In the data rows, zero lies at 4.5, halfway between 4 and 5.
Two rows play each game, the first against the second. How much does the first row win by? 10 is about a draw, 20 a big win and 0 a big loss. Wins can go round in a circle: one row can beat a second, the second a third and the third the first. Each row has two weighted sums of its numbers, A and B, taken from their middle values. A row wins by its A times the other's B, less its B times the other's A.
[7 2 3 2 7 5 6 2 2 6 6]
[2 3 2 5 5 2 6 7 6 2 7] 13
[4 3 3 6 5 4 7 5 5 4 6]
[3 4 5 4 6 2 2 5 6 4 5] 12
[5 7 7 3 3 3 2 4 3 6 3]
[5 6 6 3 2 3 3 3 3 6 3] 8
[3 4 4 7 7 7 6 6 7 3 5]
[7 5 5 3 3 7 4 2 2 7 3] 11
[7 6 5 4 3 6 3 2 2 7 4]
[5 3 4 7 6 5 6 5 7 5 5] 10
[6 4 7 7 7 7 5 4 7 5 4]
[7 2 2 2 4 2 6 2 4 4 6] 14
[4 5 4 7 6 7 5 6 7 4 5]
[5 5 6 5 3 7 3 4 3 6 4] 4
[5 6 7 2 2 4 3 3 3 6 2]
[3 4 3 7 7 4 5 7 7 3 6] 10
[6 5 6 4 3 5 4 2 3 6 3]
[2 2 2 6 5 2 7 7 6 2 7] 13
[2 3 2 5 5 2 6 7 7 2 7]
[3 5 6 4 5 5 2 3 4 6 2] 12
[3 4 3 7 7 7 5 6 7 3 5]
[6 6 4 4 3 6 3 3 3 5 4] 12
[5 5 3 7 5 7 4 5 5 7 3]
[4 4 4 7 6 6 5 6 7 3 5] 14
[3 6 6 4 4 2 2 5 6 5 2]
[5 4 6 7 6 7 5 5 7 4 5] 10
[6 6 6 2 2 3 4 3 2 7 4]
[7 5 6 2 2 6 5 2 2 7 5] 11
[2 2 3 4 6 3 7 6 5 2 7]
[6 4 7 7 7 7 5 5 5 6 2] 9
[4 4 4 6 6 6 6 5 5 4 5]
[4 5 7 7 7 7 4 6 7 4 5] 8
[5 4 5 6 5 6 4 5 5 5 3]
[2 4 3 7 7 4 6 7 6 2 6] 11
[3 2 3 5 6 4 7 6 4 4 6]
[7 2 4 3 3 3 5 2 3 4 5] 8
[3 4 3 7 6 6 5 6 7 3 5]
[5 6 7 3 3 3 2 4 4 5 2] 13
[2 3 2 6 5 2 6 7 7 2 7]
[7 5 7 2 2 4 4 2 2 7 3] 5
[2 5 3 7 7 6 6 7 6 3 6]
[7 2 2 2 4 2 5 2 3 4 6] 12
[5 4 6 7 7 7 5 6 7 4 5]
[5 5 5 7 5 7 5 6 7 4 5] 10
[2 5 3 6 7 5 6 7 7 2 6]
[5 6 7 3 2 3 3 4 3 6 3] 11
[7 6 5 4 2 7 3 2 3 7 2]
[4 6 7 3 3 4 2 4 4 7 2] 7
[4 6 7 3 3 5 2 4 4 5 2]
[3 4 4 7 7 7 5 6 7 4 5] 7
[7 2 2 2 4 2 5 2 4 4 5]
[4 5 6 4 4 4 2 4 4 4 3] 9
[7 5 5 3 2 5 2 2 2 7 3]
[7 2 2 2 7 7 3 2 2 7 6] 12
[4 5 6 4 4 5 2 3 4 6 2]
[3 3 3 4 7 2 7 6 6 3 7] 10
[5 7 6 3 2 4 3 3 3 6 2]
[3 7 7 4 4 4 2 5 5 7 2] 11
[4 7 6 3 3 4 3 4 4 5 2]
[7 5 5 3 2 5 3 2 2 6 2] 9
[7 2 2 2 7 7 3 2 2 6 5]
[2 3 2 6 5 2 7 7 5 2 7] 6
[7 5 5 2 2 5 4 2 2 6 5]
[7 7 6 3 2 5 3 2 3 6 3] 6
[5 7 6 3 3 4 3 4 3 5 3]
[3 7 7 3 3 2 2 5 5 6 2] 12
[2 5 3 5 7 2 6 6 6 2 7]
[2 2 3 6 6 3 7 6 6 2 7] 13
[7 3 7 6 5 6 4 4 5 5 2]
[6 6 5 4 3 4 4 3 3 5 3] 15
[5 7 5 3 2 3 3 3 3 5 4]
[4 4 3 6 5 6 4 5 5 5 4] 10
[2 3 2 6 7 3 6 7 7 3 6]
[7 6 6 3 3 5 4 2 3 7 4] 8
[5 5 4 6 4 5 4 5 4 7 3]
[6 6 6 2 2 4 4 2 2 7 4] 6
[6 6 6 3 2 3 4 2 3 6 4]
[2 3 2 6 5 2 7 7 7 2 7] 14
[6 6 5 3 3 6 3 2 2 7 4]
[4 6 7 3 3 5 2 4 3 7 2] 11
[4 4 7 6 4 6 6 5 6 4 5]
[7 6 4 5 3 6 4 2 3 7 4] 10
[5 4 7 7 7 7 5 5 5 5 3]
[2 4 3 5 7 3 6 7 6 3 6] 10
[5 6 4 4 4 6 4 4 3 6 3]
[3 2 2 6 5 2 7 7 5 2 7] 8
[3 2 4 5 6 5 7 6 5 3 7]
[4 3 5 5 6 6 5 5 6 4 5] 12
[2 3 2 7 5 2 6 7 7 2 6]
[3 3 3 4 6 4 7 6 5 3 7] 10
[7 6 6 2 2 5 4 3 3 6 4]
[2 4 2 6 6 2 6 7 6 2 6] 10
[7 6 6 3 2 5 3 2 2 7 3]
[2 7 3 7 3 7 6 5 7 3 7] 10
[3 2 3 4 6 5 7 6 6 3 6]
[7 2 2 2 6 7 3 2 2 7 6] 3
[6 4 3 6 4 7 4 4 4 7 3]
[4 4 4 5 6 7 5 5 5 4 5] 14
[4 4 5 5 7 5 6 5 5 4 5]
[7 5 7 2 2 5 5 2 2 6 5] 15
[4 7 6 3 3 4 2 4 4 4 3]
[3 2 2 2 4 4 6 5 2 3 7] 9
[6 7 5 4 3 6 5 3 3 5 4]
[3 3 3 4 6 3 7 6 5 3 7] 14
[6 4 7 4 4 6 4 5 5 4 2]
[5 2 3 5 4 3 3 3 4 4 4] 8
[4 2 5 5 7 6 6 5 5 4 6]
[4 5 6 4 4 6 2 3 5 4 3] 12
[5 4 7 7 6 7 5 5 5 4 5]
[4 5 7 4 4 4 2 3 3 5 3] 10
[7 7 7 2 2 3 4 3 2 7 2]
[7 6 4 3 3 6 3 2 2 7 4] 10
[6 6 6 3 2 3 4 3 3 6 4]
[3 2 2 5 5 2 7 6 6 2 7] 12
[2 3 2 6 5 2 7 7 5 2 7]
[7 2 2 2 4 2 5 2 4 4 6] 6
[7 6 6 2 2 3 4 2 2 7 4]
[2 3 2 7 5 2 7 7 6 2 6] 10
[4 2 4 6 4 6 2 5 7 7 2]
[7 2 3 2 7 6 5 2 2 6 6] 7
[7 5 5 3 2 5 3 2 2 7 4]
[6 6 4 4 3 6 4 3 4 6 4] 11
[3 4 3 7 7 4 6 6 7 3 6]
[3 7 3 7 2 2 5 6 7 2 6] 11
[5 7 6 5 4 6 2 4 3 4 2]
[7 5 4 2 2 6 3 2 2 7 4] 5
[3 3 3 5 6 3 7 6 5 2 7]
[7 4 7 7 5 7 5 4 5 6 3] 9
[3 4 4 7 7 7 5 6 7 3 5]
[6 6 6 2 2 4 4 3 2 7 4] 9
